In the rows, 128 means zero.
The rows of M fall into a few groups, and each row is roughly a mix of its group's hidden directions.
M, 92 rows:
[[111 115 137 118 162 141  93  94 163 123 132 132 167 131 194 127]
 [139 151 108  88 127 158 148 159  93 114 120 139  86 138  72 126]
 [110  94 139  90 150 129 147 122 185 166 173 138 150 134 110 120]
 [133 127 154 107 160 210 156 130  97 119 140 119 148 131 114 121]
 [141 127 142 129 142  92  72 112 141 117 105 117 140 124 195 102]
 [122 112 138 116 185 168 163 105 161 132 133 116 179 139 128 150]
 [122  99 148 107 114  92  96 128 161 167 169 134 103 130 161  92]
 [119 124 121 151  93  48 105 133 154 123 123 132 110 134 169 118]
 [134  84 162 119 160 156 147 119 174 136 134 128 143 150 180 104]
 [125 114 123 118 162 183 129 105 159 124 105 151 191 109 117 136]
 [107 136 126 108 162 112 146 109 139 165 182  97 146 134  90 166]
 [122 111 124 157 169 144 151  96 185 127 126 132 171 139 146 165]
 [145 127 141 125 122  71 101 146 151 112 136 131  82 151 171  89]
 [101 113 100  73 162 129 124 111 188 139 128 151 156 138 128 142]
 [130 123 174 139 160 184 120 107 106 122 156 105 158 127 172 117]
 [149 124 133 171 122 200 153 131 107 105  93 148 143 113 112 131]
 [149 114 161 179 120 174 179 137 104 137 152 114 100 141 120 131]
 [130 105 136 111 162 161 141 111 169 173 168 138 149 119  84 136]
 [141 117 177 117 121 157 169 159  86 132 155 102 115 137 113  88]
 [106 143  95  77 154 100  91 111 156 117 102 138 175 116 126 138]
 [143  85 147 162 126  91 126 117 195 161 138 138 130 126 152 112]
 [145 144 114 134  90 112 156 164  91 128 115 127  86 124  67 127]
 [152 104 148 176  86  73 137 148 140 132 107 125 107 126 150  97]
 [143 104 179 139  94 126 139 156 111 151 167 122 108 118 119  73]
 [126 146 114  80 153 189 153 138  93 115 116 128 131 133  83 140]
 [122 114 114  92 155 142 128 110 161 184 161 135 135 118  76 149]
 [123 128 127 170 118  86  96 110 149 103 104 130 146 127 196 129]
 [121 168  94 107 125  78 113 141 106  81  80 117 124 139 139 139]
 [131  95 166 131 163 148 172 119 156 155 172 102 127 158 150 128]
 [136 138 126 130  96  95 155 156 101 153 152 114  90 125  63 128]
 [134 132 153 125 110 168 180 164  75 113 138 114 111 137  97 109]
 [116 159 112  99 114 123 145 151  87 132 153 121 113 121  53 138]
 [107 135  96 158 131 137 110  90 137 121  92 137 182 105 141 175]
 [132 128  98  81 147 112 115 130 168 161 154 151  88 137  82 136]
 [142 168 126 185 123 118 120 117  72 110 119  92 115 125 136 163]
 [126 133 116 151 132  91  77 102 151 109  95 132 150 120 189 134]
 [121 120 123 106 159 140 137 113 167 170 179 136 140 123  73 148]
 [135 109 138 118 138  73 101 124 185 155 163 133 101 141 152 107]
 [145 134 143 139 108 138 174 158  89 143 149 112 101 126  63 124]
 [121 105 155 122 174 184 140 104 158 129 147 129 174 134 157 127]
 [118  96 149 105 169 178 146 113 172 136 148 140 171 135 142 119]
 [104 117 117 125  94  54  95 128 165 137 138 144 123 125 159 113]
 [144 138 140 111  90 135 138 168  72 129 130 125  89 119  87  94]
 [140  79 154 125 144 161 138 116 176 176 146 144 155 111 113 107]
 [ 96 161  96  86 131 106 120 129 122 137 173 129 121 128  72 157]
 [116 164 101 104 106  71  84 130  91 136 133 110  94 123 122 140]
 [134 152 125 124  96  97 136 153  78 146 149 106  86 122  75 128]
 [137 129 162 124 112 165 176 163  74 115 139 109 113 137 106 101]
 [120 163 102  67 138 156 122 139  75 118 119 121 113 130  89 140]
 [151 119 158  96 131 102 127 159 134 137 162 121  74 151 131  77]
 [104 159  88  85 156  97 105 113 138 113 105 125 171 119 107 158]
 [124 100 142 124 161 183 139 102 165 156 147 143 177 113 112 134]
 [157  81 158 161 153 155 136 108 178 151 118 134 146 127 161 113]
 [130 116 138 126  83  85  89 143 129 148 149 140  79 124 154  88]
 [112 117 127  91 187 137 139 103 173 133 131 118 182 139 137 145]
 [153  98 173 155  94 151 137 155 119 119 122 144 119 118 148  66]
 [130 143 133 104 110 179 142 151  58 106 100 123 132 116 105 111]
 [116 145 112 144 114 181 164 133  79 104 100 129 151 117  96 157]
 [139  96 154  98 102 159 132 161 130 123 116 161 120 121 132  60]
 [127 129 127 109 187 199 129  98 140 132 140 130 154 133 125 155]
 [129 139 149 165  96 142 161 155  76  78 107 116 126 137 151 112]
 [125 155 109 134  77  80  93 145  92 133 136 132  84 112 106 123]
 [128 114 180 132 140 148 148 126 114 163 198  97 136 126 116 111]
 [111 133 102  78 142  93  81 118 160 113  95 146 160 120 152 117]
 [123 130 114 108 173 196 142 111 137  99  97 140 164 137 136 150]
 [ 82 142 105  58 134 160  95 118 114 123 141 147 156 118 126 131]
 [128 170 104 152 115 131 145 134  77 113 121 115 123 117  70 168]
 [136 139 124  85 151 189 131 126  83 139 108 117 149 109  84 133]
 [142  83 152 130 160 173 133 105 178 163 136 142 158 119 136 116]
 [145 143 117 146 114 140 133 147 101  69  59 137 121 135 154 118]
 [128  83 154 120 157 173 133 108 178 155 146 145 162 124 146 111]
 [111 143 112  91 176 171 127 106 137 142 165 131 146 130  90 164]
 [165 115 155 172 110 145 149 144  97 105  76 115 119 129 160 102]
 [130  90 139 150 131  97 109 108 195 149 132 142 139 129 177 116]
 [112 170 109  90 130 164 131 139  64 100 124 119 127 128  96 144]
 [128 125 128 104 176 183 142 109 145 155 162 131 148 125  83 151]
 [141 139 125  86 163 168  90 106  97 136  90 113 165 102 125 127]
 [100 176  99  85 131 148 119 134  72  98 131 122 125 132 104 152]
 [136 106 175 136 111 112 164 158 130 139 178 113  96 149 133  88]
 [146 125 171 119 114 140 161 169  86 114 146 108  96 145 126  81]
 [123 134  90  87 159 155 108 102 142 161 120 141 145 109  80 163]
 [121 130 117 160 157 125 104  89 159 108 107 127 161 133 187 160]
 [141 152 107 125 114  86 104 153 131  83 105 147  74 151 152 112]
 [120 139 117 120  82  74  82 138 115 154 156 137  89 109 113 114]
 [151 115 150 177  77 151 132 148  98 135 137 143  79 119 128 101]
 [123 105 156 142 161 162 116  98 160 121 136 130 171 130 189 121]
 [158 103 157 133 152 204 160 127 120 145 118 126 147 117 104 115]
 [146 145 116 112 133  82  75 134 142 100 100 138  94 140 171 104]
 [118 171  97 135 109 107 121 130  87 131 137 119 122 108  64 164]
 [111 106 137  75 128 191 119 127 120 146 129 150 166 103 115 100]
 [138  97 129 164 128 141 135 122 181 103  85 163 152 130 170 117]
 [141 143 140 119  88 118 133 164  70 136 140 116  85 119  87 101]]

Each list below has two rows that fit no group; the rest each fit one group, if only roughly. Name those rows in the order they come.
- K_642: [125 121 119 103 160  83  82 100 181 148 125 129 165 114 142 127]
- K_350: [112 103 135  81 166 167 163 125 168 146 155 137 157 140 104 127]
- K_948: [108  99 125 103 147 123 107 103 192 169 162 150 155 119 129 129]
- K_629: [137 120 119 156  83  68  98 140 146 121  98 148 103 120 159 105]
- K_211: [137 147 144 112 109 131 139 153  63 145 156 100  97 121  80 115]
- K_788: [121 180 102 132 130  91 136 137  94 110 147 105  97 143  88 167]
- K_888: [148 137 133 156  82 113 126 159  87 103 106 130  71 137 148 104]
- K_700: [158 142 122 170  89 122 151 159  90 104  89 131  91 125 102 124]
- K_43: [120  96 140 111 146 133 139 109 166 192 178 123 143 120  98 135]
- K_408: [130 132 104 116 156 116  67  90 154 134  90 135 160 108 158 143]
- K_765: [149 133 167 135 124 142 121 143  80  92  99 104 136 128 175  85]
- K_706: [148 141 134 162  90 116 141 158  84  97 105 120  75 144 148 114]
- K_971: [112 172  84 107 118  90 125 137 101 121 125 121 117 124  71 163]
- K_546: [113 108 139 114 155 151 124  99 161 178 179 130 163 112 104 141]
 => K_642, K_971
- K_26: [129 142 147 119 162 200 150 126  96 125 174 117 120 141 105 140]
- K_735: [141 142 151 115 127 178 145 147  58 102 102 106 138 123 123 107]
- K_75: [151 110 155 188  89 111 147 146 114 112  97 120 112 131 168 102]
- K_206: [133 122 158 165 113  84 112 131 133 102 123 114 128 138 199  99]
- K_582: [105 139 115 102 165 125 144 107 143 155 166 110 163 126  79 169]
- K_292: [117  91 144 114 138 141 106 104 177 180 174 147 147 112 131 116]
- K_657: [124 121 143 183 158 123 130  89 160 131 146 108 162 134 170 161]
- K_843: [127 151 143  93 118 130 125 147  66 147 168  99 100 123  89 115]
- K_766: [116 183 100 116 144 144 128 128  74  89 124 109 114 143 113 168]
- K_828: [123 134 128 143 147 176 158 112 118 148 155 122 161 111  68 164]
- K_697: [136 135 147 137 101 145 177 173  88  92 133 126  91 151 115 103]
- K_545: [133 109 154  96 164 162 108  99 123 176 139 104 174 102 125 121]
- K_611: [154 122 141 154 121 184 184 154 106 106 103 138 124 129  92 119]
- K_561: [139  94 144 163 134 102 112 109 184 137 120 134 132 135 192 117]
- K_714: [135 147 119 160 106 101  81 122 108  95  89 130 115 123 186 124]
 => K_26, K_75
- K_65: [143  84 161 146 140 200 148 119 152 145 136 148 143 123 143 108]
- K_461: [119 130  98 161 155  95 137  95 178 137 125 123 146 137 131 186]
- K_62: [135 109 162 104 148 207 158 140 116 124 140 134 147 129 115  98]
- K_273: [138 139 148 131 103 153 171 170  74  95 127 119  98 144 113 103]
- K_371: [125 112 137  96 166 210 129 108 133 140 131 140 164 119 123 127]
- K_614: [128 167  89 144 137 114 149 122 100 123 114 106 116 133  82 190]
- K_637: [139 134 135 156 123  90  89 122 135  94  98 126 127 133 199 111]
- K_56: [129  94 165 128 128 164 159 127 131 177 169 120 154 109  91 112]
- K_770: [137 110 152 108 150 204 175 141 122 127 136 134 145 132  99 112]
- K_905: [121 167  96 108 108  75 108 138  87 134 130 109  92 126  95 149]
- K_108: [121  88 158 137 151 133 156 115 186 160 174 129 158 134 131 122]
- K_10: [155 122 166 140 109 140 175 171  93 107 125 113 101 143 120  87]
 => K_56, K_10
- K_328: [148 121 138 169 117 112 120 129 128  95  82 123 115 142 199 114]
- K_335: [129 146 137 192  94  79 154 148 114  91 132 114 111 142 140 133]
- K_267: [126 137 128  64 139 188 140 148  89 121 126 134 125 128  92 110]
- K_228: [114 126 150  91 157 166 187 148 125 113 166 117 136 158 105 121]
- K_818: [107 169  95 107 122  73 109 126 107 139 148 110 124 119  82 161]
- K_203: [121 117 114 158 107  53 100 116 176 142 127 138 124 124 155 134]
- K_296: [131 122 160 124 128 189 169 138  75 134 131 103 154 117 103 118]
- K_909: [154  82 160 139 151 175 150 117 164 166 131 137 154 114 114 109]
- K_563: [126 163 119 108 102  92 109 144  69 140 147 102  88 122  96 130]
- K_895: [118  93 132 121 125  98 120 116 192 179 164 146 142 114 112 120]
 => K_335, K_228
- K_167: [121 125 114  91 116  84  75 132 151 114  98 149 127 125 171  95]
- K_410: [140 105 165 105 107 163 157 164 108 140 151 136 114 123  96  75]
- K_438: [133 116 151 162 119  71 107 124 160 118 135 121 124 138 192 106]
- K_308: [103 148 103  88 125  60  91 121 135 154 155 117 125 121 108 141]
- K_732: [156 127 163 146 114 158 168 152  73 138 132 100 115 120  90 110]
- K_220: [149  92 159 153 142 190 160 129 144 114 107 138 138 140 166 107]
- K_772: [102 142 112  82 183 155 111  93 135 133 143 115 161 137 139 164]
- K_710: [101 152  98  86 141  70  95 113 141 148 149 117 144 119 101 152]
- K_836: [122  94 156 129 152 153 113 106 172 128 137 140 165 130 188 105]
- K_93: [120 109 139 106 126 123  76 118 151 118 114 148 144 122 197  88]
- K_606: [130  96 147 147 114  70 115 128 182 143 141 134 124 133 171  99]
- K_411: [119 160 107 145  99  65 110 139 104  93 110 116  97 143 159 138]
 => K_732, K_606
- K_704: [ 96 172  92 119 116  76  95 125 111  95 131 122 111 142 153 156]
- K_161: [ 90 161  94  75 146 138 115 119 117 130 163 133 135 128  85 162]
- K_863: [105 150 109  99 117  56  95 125 125 154 165 112 113 124 111 140]
- K_436: [120 115 147 119 142 145  82 107 143 113 123 137 154 126 205 103]
- K_897: [155 135 144 138 142 195 153 135  76 102  89 112 131 130 130 125]
- K_135: [128 171  79 138 119  94 124 128  98 114  98 116 103 130  98 177]
- K_784: [ 97 136  97  83 125  63  91 121 163 142 142 139 135 124 124 133]
- K_810: [156 114 141 154 146 117 164 130 161 169 166 120 110 131  70 139]
- K_969: [117 155 112 119  86  74 137 159  95 127 142 121  98 124  78 127]
- K_590: [138 133 142  96 134 183 172 160  84 106 116 122 123 138  96 108]
- K_158: [129 149 121 146  78  66 127 159  93 104 110 117  95 131 132 115]
- K_857: [113 114 107 148 128  76 102 102 194 152 143 144 132 127 148 150]
 => K_784, K_590
- K_627: [140 163 129 117 132 172 137 141  52 108 117 106 114 125  98 135]
- K_233: [116 158  82  99 102  71  89 135 111 124 104 132  96 125 119 141]
- K_356: [131 139 112  90 140 185 150 135  95 140 121 131 127 119  63 143]
- K_365: [111 150  96  81 133  68  88 129 139 103  95 129 138 131 150 124]
- K_901: [126 119 117 183 122  66 125 108 179 140 131 127 133 131 148 156]
- K_317: [121  91 146 114 156 166 125 103 176 167 159 145 167 114 125 121]
- K_992: [138 163 121 172 104 125 139 141  70  92 113 109  88 141 136 149]
- K_984: [ 96 132 117  72 128 146 127 130 126 157 175 141 142 114  70 131]
- K_994: [109 143  82 130 134 160 128 104 123 124  91 144 167 107  98 180]
- K_186: [117 110 148  54 130 164 129 152 118 129 146 139 114 142 139  79]
- K_73: [126 160  93 121 129 170 128 126  84  96  76 135 141 116 104 157]
- K_988: [140 125 135  93 104 157 157 171  96 128 125 141 101 125  75  92]
 => K_992, K_186
- K_663: [134 158 127 130 106 145 133 151  57  82  90 114 110 133 140 120]
- K_536: [114 142 120 182 102 123 128 121 106  82  87 127 158 122 172 145]
- K_247: [130 159 122 148  98  92 149 152  76 114 137  99  79 145 112 143]
- K_767: [118 163 104 120  94  62 100 142  96 129 136 117  92 123 107 136]
- K_707: [117 143  84  92  96  72  92 142 131 125 100 149  97 125 122 124]
- K_741: [141 109 167 124 123 174 174 153 110 144 163 126 124 126  84  98]
- K_871: [145 145 147 114 110 150 151 168  64  96 113 114 100 137 117  96]
- K_229: [105 155 105 107 134  79 109 114 124 159 167 106 135 117  83 163]
- K_503: [117 115 108  91  94  66 102 145 160 148 127 154 104 123 122 101]
- K_547: [128 162 129 125 104  94 115 139  67 145 158  94  94 119  94 135]
- K_643: [145 130 145 178 125 110 147 138 129  76  90 117 132 148 181 118]
- K_678: [131 122 117 187 133  83 115  97 175 134 114 128 155 118 151 159]
- K_447: [145 128 146 175 139 181 188 130 102 120 132 109 125 141 110 152]
 => K_643, K_678
- K_623: [139  86 164 117 100 134 152 160 150 148 148 150 118 123 113  67]
- K_446: [157  81 169 117 129 173 153 145 142 154 131 139 124 124 120  77]
- K_509: [153 121 140 183  95  63 141 146 136 125 115 115  94 136 143 115]
- K_354: [150 105 147 137 176 202 142 102 144 139 118 127 155 127 138 136]
- K_904: [116 148  92 104 135 176 146 126  99 128 111 136 139 117  69 166]
- K_82: [132 133 117 107 114 118 160 165 134 129 160 145  65 154  81 120]
- K_443: [127  88 137 142 107  81 140 135 195 159 149 150 126 127 123 107]
- K_17: [143 108 158 130 122 197 176 155 107 108 117 138 127 136 122  96]
- K_465: [114 119 118 112 149 159 118 102 156 162 150 147 176  97  80 146]
- K_287: [ 98 161 101  94  92  83 119 151  96 123 148 129 111 122  84 132]
- K_316: [106  98 129  88 137 141 113 113 174 172 164 154 159 109 107 117]
- K_838: [108  99 132 164 120  92 138 109 188 162 173 135 138 130 139 145]
- K_202: [129 146  86 115 145  99  67 103 156 117  89 148 131 120 152 147]
 => K_446, K_17
- K_300: [136 157 101  96 137 177 127 135  79 107  85 133 129 118  90 141]
- K_66: [129 166  93 104 135 158 142 140  80 100  93 125 115 132  87 157]
- K_921: [131 140 127 179 105  78 108 124 120 102 107 114 112 137 188 134]
- K_245: [111 173  97 109 121  68 117 132  99 127 140 103 114 128  90 159]
- K_191: [147 152 126 177  95 134 154 150  72 105 113 116  91 130 108 140]
- K_103: [116 157 113  88 157 116  79 101 106 132 112 106 178 101 121 143]
- K_90: [160 113 151 176  99 165 152 149 104 106  98 138  97 133 151 102]
- K_920: [108 155 107 126  82  58 108 149 104 104 121 125 102 132 141 124]
- K_405: [ 97 145 113 116  73  86 102 147  94  98 110 134 119 125 163 110]
- K_600: [144 101 137 170 148  92 130 107 198 152 146 129 124 139 151 139]
 => K_921, K_103
- K_283: [114 178  87 121 122  86 115 129  97 106 108 116 140 116  87 164]
- K_646: [153  75 166 138 127 170 145 128 153 161 118 140 152 108 129  88]
- K_609: [136 106 122 191 132 106 151 114 192 121 112 145 144 136 145 150]
- K_738: [145 107 170 127 134 197 170 147 110 127 143 129 137 128 107  95]
- K_552: [126 131 114 149 141  57  95 103 175 138 134 121 126 134 160 149]
- K_814: [130  93 159 155 156 164 142 107 175 126 136 137 170 132 169 120]
- K_859: [123  94 133 141 118  75 114 118 195 164 152 144 131 123 142 115]
- K_475: [138  88 172 162 143 164 172 123 161 145 158 128 157 129 129 114]
- K_234: [104 155  93  96 166 156  90  93 132 128 136 138 156 118 115 170]
- K_183: [127 120 115 132 118  66 118 135 184 141 160 148  82 148 131 125]
 => K_552, K_234
- K_849: [133  83 166 135 150 172 150 114 166 163 167 131 140 134 145 113]
- K_344: [142 103 149 179 142 173 186 127 156 119 124 137 159 132 116 136]
- K_363: [112 138  73 124 126  98 117 118 175 139 137 162  99 136  99 170]
- K_668: [121 102 155 163 146 123 115  98 173 133 146 126 164 129 190 126]
- K_412: [122 111  96 135 140 138 130 114 187 105  78 168 157 132 149 144]
- K_450: [128 137 102  84 161 169 106 103 119 154 108 130 158 103  88 153]
- K_978: [ 95 138 101  67 163 130  88 102 149 122 126 135 154 135 160 144]
- K_216: [126 127 145 127 144 187 194 142  94 111 137 106 122 157 121 140]
- K_985: [140 105 126 147 175 131 134  92 190 166 140 126 148 129 123 160]
- K_109: [130 109 130 180  99  58 127 126 173 148 140 132 118 125 141 128]
- K_876: [111 180 103 101 143 146 132 132  73  97 135 111 120 139  98 163]
- K_453: [110 147 102 117 141 100  68  99 136 111 107 128 139 129 187 147]
 => K_216, K_985
- K_324: [134 165 115 140 112  91 147 152  79  92 106  98  90 151 129 143]
- K_571: [135 134 153 128 134 185 144 129  65 113 100 101 165 113 129 119]
- K_793: [112 129  93 127 149 135  93  83 153 146 103 138 176 102 130 171]
- K_337: [144 103 150 109 174 189 156 120 140 119  97 122 162 140 151 117]
- K_441: [118 112 132  85 159 192 131 114 141 157 151 142 160 113  94 129]
- K_264: [123 126 133 165 131 106  91  97 140 114  99 120 170 115 193 134]
- K_85: [137 152 125 114 110 153 157 169  76  87 114 131  88 146 105 113]
- K_780: [143 106 148 138 133 166 194 146 137 146 146 130 132 130  69 124]
- K_469: [115 137 107  91 126  72  81 128 149 106  96 138 134 131 170 111]
- K_286: [131 166 105 118  99 112 121 160  79  86 106 131  78 141 123 123]
- K_217: [127 165  88 154 143 120 106 103 114  95  83 121 133 131 151 180]
 => K_337, K_286
- K_99: [129 104 164 159 119  78 119 126 162 135 156 117 126 139 184 100]
- K_965: [147 103 159 170 139 201 176 126 126 130 134 130 137 131 124 128]
- K_205: [140 127 146 138 100 100 157 171 127 105 151 134  69 159 130  94]
- K_357: [141 153 123 162  83 116 139 156  72 106 117 121  76 133 118 128]
- K_744: [114 162  79  83 113  91  89 134 104 118  99 134 100 127 118 142]
- K_929: [130 134 120 164 102  42 123 136 151 127 136 121  97 140 140 133]
- K_222: [101 142 110  87 136  78  98 114 143 163 168 120 144 114  93 144]
- K_855: [ 99 134 124  72 165 151  87 108 147 113 141 142 167 129 160 120]
- K_587: [113 138 120 100 105  55  87 133 131 156 162 121 101 123 125 116]
- K_281: [133 131 148 132  99 139 181 173  91 110 148 122  88 149 101 106]
- K_96: [152 135 130 169  97 157 140 150  90  86  80 140 101 131 146 115]
- K_322: [120 126 107 121 170 132 134  89 151 173 142 107 151 125 102 184]
 => K_855, K_322
- K_274: [115 103 144 171 112  76 133 121 180 141 165 131 126 139 165 125]
- K_781: [120  90 159 131 160 154 137 106 182 142 156 135 170 133 161 116]
- K_641: [136 129 150 150 130 129 100 117 108  97  95 110 143 130 208 111]
- K_13: [143 122 109 136  75 103 113 157 127 110  74 164  99 116 130  97]
- K_927: [117 126 117 150 141 116  85  86 151 128 100 128 179 107 174 148]
- K_786: [125 161  79 100 104  97 117 147  99 116  93 135  92 127  90 145]
- K_40: [144 165 122 164 128 117 138 137  83  79  97 101 102 150 153 148]
- K_421: [133  98 140 160  96  60 130 136 176 156 142 136 119 122 132 107]
- K_647: [128 123 135 196 138  92 122  95 162 133 137 113 147 130 168 159]
- K_574: [118 166 100 121 102  68  94 136  91 107 109 113  97 132 144 139]
 => K_641, K_574
